Here are the same points, seen from different sides; a view may also be mirrored.
A view may leave some points out. In some views, one point has been moved. Which views, in the order they come, and which point in each? Write no view if no view has one.

Scene 1 (6 views)
view 1:
  J201 [-44 -52  25 -36 -19 -31  80  46]
  J582 [-33 -54  27 -34 -19 -34  73  48]
  J999 [-30 -32  24 -20 -11 -45  30  42]
  J78 [-35 -48  23 -30 -21 -24  73  42]
  J863 [-36 -54  25 -35 -20 -26  71  51]
  J476 [-28 -47  20 -24  -5 -35  39  45]
  J508 [-41 -47  19 -38 -22 -29  73  41]
  J69 [-22 -54  19 -25   8 -63  59  49]
view 2:
  J710 [-16 -20 -51 -22  55   9 -42  -9]
  J78 [-13 -21 -57 -14  50  11 -52 -10]
  J582 [-10 -25 -51 -15  51   5 -41  -7]
  J863 [-13 -20 -53 -15  49   3 -41 -11]
  J476 [  8 -30 -71  -3  68 -13 -48 -17]
  J508 [ -8 -25 -53 -18  43  11 -51 -15]
  J999 [ 11 -44 -82  -9  66 -17 -53 -13]
  J69 [ 22 -41 -54   4  63  -1 -28  -4]
view 3:
  J863 [-48   9  39 -55 -12 -30  -7  -9]
  J201 [-47  14  45 -49 -10 -25 -17  -4]
  J582 [-54   7  41 -52  -9 -31  -7  -5]
  J999 [-82 -29  41 -61 -12 -15   0 -14]
  J710 [-52  15  39 -51  -8 -35 -11 -14]
  J78 [-55  10  42 -55 -19 -31 -15 -11]
  J69 [-65 -22  39 -53   8 -31  -8  19]
  J476 [-67 -26  38 -65  -9 -26  -6 -12]
view 4:
  J508 [ 5 28  3 -9  4 20  3 -9]
  J582 [ 7 21  5 -7  4 13  7  5]
  J78 [ 6 27 -1 -5  1 18 13 -5]
  J999 [-14  37 -29  12   4  11  -5  23]
  J710 [  8  20   4 -12   4   7  14  -4]
  J201 [  3  26  10 -14  -3  16   4  -5]
  J476 [  0  41 -19   4   1   8   5  22]
  J591 [  4  29   7   6 -19  -3 -16  30]
view 5:
  J999 [-10  16   7  27 -15  23   9  16]
  J69 [-26  11  11  13  -4  20  -9 -18]
  J582 [ 12   5  13   5  -2   4 -14  -8]
  J591 [-24   6   5  10 -15  13   1 -26]
  J508 [ 20  10   6  15   4   0 -10  -8]
  J476 [-5 11 -2 15 -8 25  3  7]
  J201 [ 21   9  12   8   0   0 -10 -18]
  J710 [ 19  -3  10   3  -2   1 -11  -6]
  J863 [ 19   5   9   5  -3   8 -15  -8]
  J78 [19  9 10  5  5  3 -8 -2]
view 6:
  J69 [-11  -3   8  13  31 -14 -18 -10]
  J863 [  2  -4  -2   6  -8   9 -11 -19]
  J508 [  2  -3   6  10 -13  12 -21 -22]
  J476 [ -8 -18  11  34   8  -1  -6  -8]
  J591 [ -9  -6   5  17  38   0 -19 -16]
  J710 [ -1  -1  -1   3  -8  20  -9 -16]
Views that do not fit: no view

Scene 2 (6 views)
view 1:
  J763 [  4 -67  35 -15]
  J784 [-28 -58  28 -13]
  J868 [-15 -43  22 -23]
  J728 [ -2 -26  13 -30]
  J210 [ 15 -25  -9 -53]
  J722 [  8 -27   7 -32]
  J922 [ 15 -31  -8 -27]
  J771 [ 17 -31   5 -37]
  J574 [-20 -41  43 -20]
  J678 [ -7 -47  50 -14]
view 2:
  J771 [  0  31  25 -33]
  J763 [ 52  25  33 -20]
  J868 [26  8 25 -8]
  J728 [  5  12  29 -19]
  J210 [-15  31  10 -35]
  J574 [ 36 -11  32 -13]
  J922 [ -5  37  31 -21]
  J784 [44  5 25  5]
  J678 [ 47  -1  40 -19]
  J722 [  2  22  31 -25]
view 3:
  J771 [ 10  38  14 -18]
  J922 [  5  41  30 -19]
  J722 [ 17  39  18 -27]
  J763 [51 70  8 -3]
  J574 [ 61  47   5 -31]
  J678 [ 60  63   0 -27]
  J728 [ 27  38  18 -31]
  J868 [ 49  42  18 -22]
  J210 [ -1  20  19 -14]
view 4:
  J784 [ 15  48   0 -75]
  J722 [  4  14  21 -42]
  J763 [ -2  32  18 -88]
  J922 [  8  16  37 -37]
  J210 [ 21  -7  31 -32]
  J728 [  6  18  11 -43]
  J678 [ -9  32  -5 -79]
  J868 [ 11  31   4 -61]
  J574 [  1  33 -12 -69]
  J771 [  6   4  30 -44]
view 5:
  J763 [ 36  16 -35  78]
  J728 [ 37  -8 -39  36]
  J771 [ 20   1 -50  32]
  J784 [ 47  -4 -13  73]
  J868 [ 42  -7 -28  56]
  J574 [ 57 -12 -35  69]
  J722 [ 31  -2 -45  33]
  J922 [ 21   8 -38  22]
  J210 [  6 -13 -49  20]
  J678 [ 59   2 -41  77]
view 6:
  J784 [26  6 35 41]
  J678 [36 24 58 48]
  J722 [ 60 -14  60  71]
  J574 [39 13 57 36]
  J728 [ 57 -13  58  60]
  J771 [ 57 -19  64  81]
  J868 [40 -5 49 50]
  J922 [ 62 -22  51  83]
Views that do not fit: no view
